One turn moves each row of this set onto another row. After a few examples, where does it send each row asked below?
koli: [-0.35, 0.31, 1.83, 1.29, -2.60, 1.27, 2.04, -0.64, -1.24, -0.51, -1.25, 0.01, -1.01, -0.72]
kig: [-0.17, 0.55, -1.43, -0.02, -0.20, 0.69, 1.82, 1.56, -1.43, -0.81, -1.86, -1.17, -0.61, 1.31]
sege: [-1.60, -0.63, -0.82, -0.33, -2.03, -0.95, 1.35, -0.30, 1.35, -0.95, 0.61, 0.52, -1.34, -0.34]
robik: [-1.87, 0.33, -1.70, 1.64, -0.65, 0.78, 1.09, -0.51, 1.45, -2.46, 0.08, -1.31, -0.30, 1.17]
Gozez: [-0.42, 1.21, -0.83, 1.25, -2.36, -0.37, 3.02, 0.55, 0.36, -0.82, -1.92, -1.29, -0.45, -0.71]
dev: [-0.65, -0.60, 1.80, -0.17, -0.95, 0.67, -1.20, -1.63, 1.39, -0.97, -1.02, -0.51, 0.45, -0.02]
roda: [0.60, -1.31, -0.77, 1.84, -1.57, 2.15, 0.88, -1.87, 0.63, -0.99, -2.56, 0.31, 0.63, -0.37]
fir: [1.39, 0.81, 0.06, -0.01, -0.92, 1.04, 0.99, 0.95, -1.85, -0.05, -1.56, -0.21, -1.22, 0.82]
veki: [0.51, 0.59, 0.54, 1.79, -2.38, 1.47, -0.35, -1.37, 0.81, -1.70, 0.90, -0.21, -0.99, 0.38]
zino: [0.44, -0.49, -2.02, -0.45, -0.40, 0.70, 1.77, 1.16, -0.12, 0.59, -2.55, -0.93, -1.07, 0.40]
Nibek: [-3.21, -0.09, 0.25, 0.70, -1.56, 1.31, 0.18, -0.65, 1.26, 0.08, -1.05, 0.17, -1.83, 0.04]
duz: [0.35, 0.11, -1.68, 1.39, -2.78, 1.53, 1.53, 1.31, -0.31, 0.70, -0.87, -0.41, -0.56, 1.84]
bukel: [-1.12, -1.11, 0.91, 0.07, 0.28, -0.09, -1.09, -0.46, 1.01, -0.91, -1.22, -0.62, 1.21, -0.38]
Nipu: [0.62, -0.94, -2.24, 0.09, -2.52, 1.23, 0.71, 1.59, -0.21, -0.66, -1.38, -2.22, -0.68, 1.04]
duzek: [0.41, 1.37, -2.06, 0.90, -1.00, 0.85, -1.00, -1.03, 0.36, -0.84, -0.14, -1.54, -0.71, 1.50]
Voso: [-1.67, -0.74, 0.94, -0.40, 0.17, 0.28, -0.45, -1.35, 1.78, -1.08, -1.49, -0.68, 0.74, 0.10]
dag: [-0.91, -1.20, 0.82, -0.11, 0.16, 0.22, -0.29, -1.48, 1.50, -0.76, -2.03, -0.49, 1.10, -0.22]
pav: [2.16, -0.45, -0.72, -0.10, -2.25, 1.42, 0.50, 0.68, -0.58, 0.62, -1.65, -0.63, -1.41, 0.10]
nube: [-2.14, 0.22, 0.32, 1.12, -0.93, 0.55, 3.39, 0.02, -0.53, -0.76, -1.98, -0.55, -0.38, -0.27]
bikop: [-0.26, -0.22, -1.51, 0.27, -0.70, 1.03, 1.35, 2.17, -1.48, -0.02, -1.65, -0.09, 0.72, 0.85]
gokin: [0.98, 1.61, -1.48, 0.65, -0.49, 0.80, -0.93, -1.52, 0.18, -0.06, -0.48, -0.66, -1.04, 1.10]
vig: [-0.18, -1.48, -1.48, 1.80, -1.32, 1.93, 1.29, -1.69, 0.84, -1.37, -2.64, -0.11, 0.81, -0.14]
kul: [-1.54, -0.93, 0.73, -0.06, -1.14, 0.65, -1.09, -1.12, 1.56, -1.80, -0.88, -1.48, 0.98, 0.41]
terot: [0.02, 1.49, -2.36, 0.63, 0.20, 0.52, -0.28, -1.15, 0.58, -0.38, -0.77, -1.09, -0.88, 1.44]
domeg: [0.78, 0.31, -1.25, 1.21, -2.23, 1.46, 1.73, 1.09, -0.42, 1.28, -1.21, 0.33, -0.89, 1.61]
vege: [0.00, 0.26, -1.89, 1.18, -1.83, 1.29, 2.09, 1.25, -0.04, 1.01, -1.41, -0.05, -0.58, 1.83]
kugim: [-0.25, 0.97, 0.02, 1.09, 0.63, 0.57, 1.41, -1.49, 1.21, -0.55, -0.76, 0.91, -1.21, -0.11]
tila: [0.70, 0.31, -0.77, 0.32, -2.14, 1.29, 0.69, 1.67, -1.79, -1.33, -0.77, -1.64, -0.62, 1.55]
Pekuz: [1.00, 0.03, -0.44, 0.27, -1.29, 1.31, 0.79, 1.74, -1.72, 0.45, -1.35, 0.64, 0.28, 0.38]
vum: [-0.11, -1.32, 1.40, 0.17, -1.26, 0.78, -1.25, -1.58, 1.12, -0.99, -1.31, -0.75, 1.04, -0.17]
Bola: [-1.03, -0.49, -0.32, -0.37, -2.28, -0.83, 1.12, -0.53, 1.19, -0.84, 0.63, 0.79, -1.53, -0.49]
gunib: [0.26, -1.47, -1.18, 1.96, -2.21, 2.26, 0.74, -1.65, 0.74, -1.64, -2.24, -0.34, 0.70, -0.01]
Deki: [-0.61, -1.08, 1.28, 0.11, -0.46, 0.19, -1.59, -0.52, 0.86, -0.91, -0.88, -0.61, 1.05, -0.36]
suk: [0.58, 1.43, 0.12, 1.23, -2.82, -0.12, 2.50, 0.17, 0.08, -0.45, -1.75, -0.75, -0.80, -1.14]
Ped: [0.06, 1.11, -0.52, 1.43, -3.54, 0.04, 2.25, 0.60, 0.08, -1.17, -1.34, -1.62, -0.37, -0.67]
Suge: [-1.79, -0.19, 0.38, 1.66, -3.19, 1.27, 1.97, 0.31, -0.80, -2.01, -0.69, -1.66, -0.11, 0.21]
bikid: [0.45, -0.35, -1.14, 0.64, -2.20, 1.47, 0.44, 2.19, -1.72, -0.44, -0.79, -0.48, 0.73, 0.95]
Val: [-3.34, -0.27, 0.16, 0.84, -2.33, 1.58, -0.16, -0.36, 1.19, -0.43, -0.70, -0.29, -1.61, 0.31]
Fegu: [-1.19, -1.25, 0.69, 0.18, -0.50, 0.10, -1.41, -0.23, 1.00, -1.38, -0.88, -1.09, 1.35, -0.01]
magef: [-1.34, -0.69, -0.66, -0.16, -2.57, -0.70, 1.01, -0.31, 1.27, -1.22, 0.95, 0.32, -1.29, -0.29]
sek: [-2.73, -0.11, 0.64, 0.78, -2.35, 1.64, -0.34, -0.72, 1.11, 0.00, -0.78, 0.15, -1.88, 0.06]
keb: [-1.23, -1.51, 0.34, 0.23, -0.88, 0.55, -0.72, -1.01, 1.42, -1.64, -1.42, -1.50, 1.60, 0.34]

kig moves to fir
dev moves to kul
And these:
veki moves to robik
Nipu moves to zino
Nibek moves to sek
Suge moves to nube
domeg moves to duz
vig moves to roda
Fegu moves to bukel
Pekuz moves to bikid
Gozez moves to suk
dag moves to vum
gokin moves to duzek
magef moves to sege

One turn moves each row of this set onto another row. After a few examples, where does it send each row asked below?
geb: [-0.13, 1.80, -1.63, 0.03, 0.33, -0.78, -1.02, 2.06, 0.29, 0.21, -0.06, 1.90, 0.45, -2.88, 0.02, 1.37, 0.78, -1.15, 0.70, -0.71, 0.46, -1.58, 1.11, 0.61, 0.40, -0.20, -2.26, -1.22, 1.03, -0.96, -1.21, -0.26, 1.16, 0.39, -1.08, -1.90, 0.79, 1.21]
busa: [0.42, 1.62, -1.58, 0.35, 0.85, 0.19, -2.35, 0.90, 0.05, -0.26, -0.24, 2.94, 0.87, -1.21, -0.30, 1.98, 0.07, -0.95, 0.40, -0.23, 0.03, 0.63, 1.38, -2.52, -0.40, -1.32, -1.94, -1.68, 2.18, -1.42, -0.94, 0.78, 1.20, 0.53, -2.20, -1.43, -0.34, 1.52]
puti: [0.37, 0.67, -0.57, 0.14, 0.85, -2.13, -1.56, -2.78, 1.61, 1.31, 0.85, -0.32, -0.15, 1.10, -0.60, 1.43, 0.26, 0.16, 1.69, 0.07, -1.36, -2.26, 3.01, 0.06, 0.63, 0.16, 0.56, 0.21, 1.75, 0.19, 0.39, 0.51, 2.23, 0.67, -2.00, 0.35, 1.36, -1.01]
Divav: [0.78, 0.94, 1.55, 1.40, -0.54, -1.75, -2.17, 0.16, -0.78, -2.19, 1.35, 3.29, -1.54, 0.09, -1.48, 0.21, -0.68, -0.08, -1.31, -0.68, -1.86, -1.16, 2.14, 0.12, 0.35, 0.01, -1.35, 0.60, 0.93, -0.87, -0.34, -0.43, -1.05, -0.57, -0.54, -0.37, -0.37, -0.14]
bateg: [-0.98, -0.30, 1.30, 1.89, 0.01, 0.95, -0.90, -0.25, -1.20, -1.66, 1.29, 2.09, -1.28, -0.12, 0.00, 0.59, -1.14, -1.10, -0.21, 0.66, -1.98, -0.61, 2.79, 0.29, 0.22, 0.29, -0.50, -0.21, 0.67, -1.10, -0.63, 1.51, -0.43, 1.33, 1.27, -1.95, -0.64, 1.32]
Silor: [0.38, 1.88, -0.86, 1.57, -0.31, 0.26, -1.75, -0.24, -0.44, -1.93, -0.98, 0.60, -2.13, 1.16, -1.53, -2.17, -0.84, -0.44, -0.09, 0.00, -1.91, 2.14, 1.56, -0.20, -0.34, 0.55, 0.46, 0.13, 0.97, -0.05, 0.67, 1.84, 0.89, 0.08, -0.81, -0.91, -0.02, 0.76]
gebak: [-0.24, 0.23, 1.67, 2.01, 0.41, -0.76, -2.20, 0.47, 0.03, -0.58, 2.44, 4.70, -1.26, 1.34, -0.60, 0.17, 0.10, -0.68, -0.01, -1.48, -1.59, -0.92, 1.81, -0.19, 0.35, 0.48, -0.90, 0.35, 1.31, -0.49, -0.28, 1.19, 0.06, 0.55, -1.76, -0.60, -0.72, 0.96]
Tunaf: [-0.25, 0.86, -3.44, 1.73, 0.17, -0.08, -1.82, 2.58, -0.07, -0.11, -0.92, 2.24, 0.29, -1.12, -0.83, 2.58, 0.04, -0.17, 0.62, 1.00, -0.48, -1.02, 2.50, -0.17, 0.24, -0.07, -0.89, -0.17, 1.59, -0.92, -0.77, 0.30, 1.24, 1.12, -0.95, -1.88, -0.47, 0.50]
Rumeg: [1.67, -0.35, -0.87, -1.45, 1.51, -0.45, 0.31, 0.09, 0.58, -0.63, 0.25, -1.55, -0.38, -1.11, -0.71, 0.87, 0.90, 0.17, 2.03, 1.10, -1.21, -1.28, 1.69, -1.33, 0.06, 0.62, 0.37, -0.49, 0.99, 0.94, 0.51, 0.03, 1.31, 1.74, -1.87, -2.05, -1.41, 1.87]
ref: [3.21, 0.75, -0.76, -2.30, 0.57, -1.05, -1.24, 1.24, -0.04, 0.26, 0.42, -1.60, -0.19, 0.45, -1.45, 1.92, -0.60, 0.53, -0.10, -0.26, -0.85, -0.45, 1.02, -0.44, 0.13, -0.40, -0.40, -0.31, 1.06, -0.74, 0.78, 0.81, 1.55, 0.29, -1.91, 0.94, -0.54, 1.24]
Rilut: [1.45, 1.23, -0.02, -0.19, 0.60, -2.65, -0.76, -2.52, 0.85, -0.04, 0.82, -1.05, -0.59, 0.84, 0.35, 1.54, 0.85, -0.10, 1.47, 0.72, -2.26, -2.44, 3.09, 0.32, 0.44, 0.18, 0.68, 0.35, 0.46, 0.38, -0.26, 0.30, 1.87, 0.17, -1.66, -1.56, 0.76, -0.13]
fam: [-0.65, 1.13, -1.05, 2.29, -1.08, -0.86, -1.65, 0.23, -1.04, -1.68, -0.89, -0.14, -2.08, 0.73, -1.15, -2.85, -0.65, 1.29, -0.65, -0.86, -1.26, 0.23, 1.11, 1.51, 0.20, -0.59, -0.77, 0.28, 1.27, 0.00, -0.27, 0.94, 1.14, 0.94, -1.03, 0.39, -0.45, 0.19]
rubug: [1.31, 0.74, -1.96, 0.93, 2.59, -1.49, -1.23, -0.66, 0.01, 0.74, 1.11, -0.39, -0.03, 0.47, 0.13, 1.22, -0.09, 0.99, 0.16, -0.10, -0.63, -2.36, -0.58, -1.41, -0.13, -0.53, -0.19, 0.21, 1.57, 0.63, 0.96, -0.59, 0.44, 2.22, -3.58, -1.09, -0.77, 2.20]
Sar: [0.97, 0.27, -2.23, 1.42, 1.12, -2.00, -0.40, 1.72, -0.63, -0.95, -0.33, 1.41, 0.51, -1.55, -0.41, 1.63, 0.40, -0.06, -0.02, -0.43, -0.52, 0.19, 1.43, -0.87, -0.43, -1.81, -2.81, -1.09, 1.35, -1.84, -1.97, 0.21, -0.12, 0.52, -1.65, -1.58, -1.12, 0.26]
fimig: [-0.60, 0.92, 0.63, 2.38, 0.42, -1.59, -1.13, -0.60, -0.22, -1.51, -0.37, 0.72, -0.87, -0.02, -0.16, -3.48, -0.18, 0.53, 0.73, -1.97, -1.27, -0.09, -0.55, 1.02, -0.54, 0.34, -1.19, -0.31, 1.74, -0.49, -0.29, 1.14, 1.59, 1.79, -1.48, -0.58, 0.23, 0.93]
keni: [0.40, 0.56, -0.73, 0.67, 1.28, -1.70, -1.01, -3.50, 0.36, 1.30, 1.62, -1.36, -0.85, 1.73, 1.14, 2.19, 0.24, 0.31, 1.13, 0.20, -1.60, -0.62, 2.26, -0.48, 0.04, -1.42, -0.66, 0.47, 0.63, -0.86, -0.05, 1.33, 0.92, 2.25, -1.96, -0.06, -0.76, 1.03]
fudus: [-2.14, -0.45, 1.45, 1.21, 0.20, 0.66, -0.98, -0.79, -0.79, -0.63, 1.51, 2.49, -1.10, -1.19, -0.87, -0.66, -0.85, -0.81, 0.43, -0.58, -0.37, -1.00, 2.19, 0.39, 0.33, -0.16, -1.77, -0.49, 1.68, -0.77, -0.16, 0.35, -0.66, 1.52, 0.92, 0.33, 0.32, 0.26]
regu: [0.99, 1.51, 0.19, -1.26, 0.21, -1.64, -1.69, -3.71, 0.17, 0.40, 0.89, -1.81, -0.67, 0.52, 0.34, 2.03, -0.19, 0.36, 0.95, 0.32, -1.21, -0.51, 2.46, -0.70, -0.03, -1.55, -1.20, 0.28, 0.81, -1.16, 0.26, 0.33, 1.08, 1.35, -1.12, 0.97, -0.05, 0.57]
loruk: [-0.28, 2.11, 0.35, 1.56, -0.16, -0.14, -2.02, -0.78, 1.02, -1.18, -0.17, 1.08, -1.93, -0.11, -0.36, -2.16, -0.07, -0.59, 0.79, -1.26, -1.52, 1.39, -0.02, 0.43, -0.19, 1.79, -0.16, 0.20, 0.69, -0.55, 0.76, 1.68, 1.39, 1.70, -1.31, -1.70, -0.32, 2.45]
duk: [0.49, -0.41, -1.82, 0.20, 1.29, -0.28, -0.80, -0.60, 0.82, 0.95, 0.24, -1.83, 0.53, -0.60, -1.05, 1.03, -1.61, 0.82, -1.03, -0.17, -0.04, -2.45, 0.85, -0.44, 1.12, -0.59, 0.66, -2.02, 2.57, -0.24, 0.22, 0.79, 1.70, 0.93, -1.94, 0.06, 0.82, 0.59]

Rumeg moves to ref
keni moves to Rilut
And these:
gebak moves to bateg
Tunaf moves to Sar
Silor moves to fam

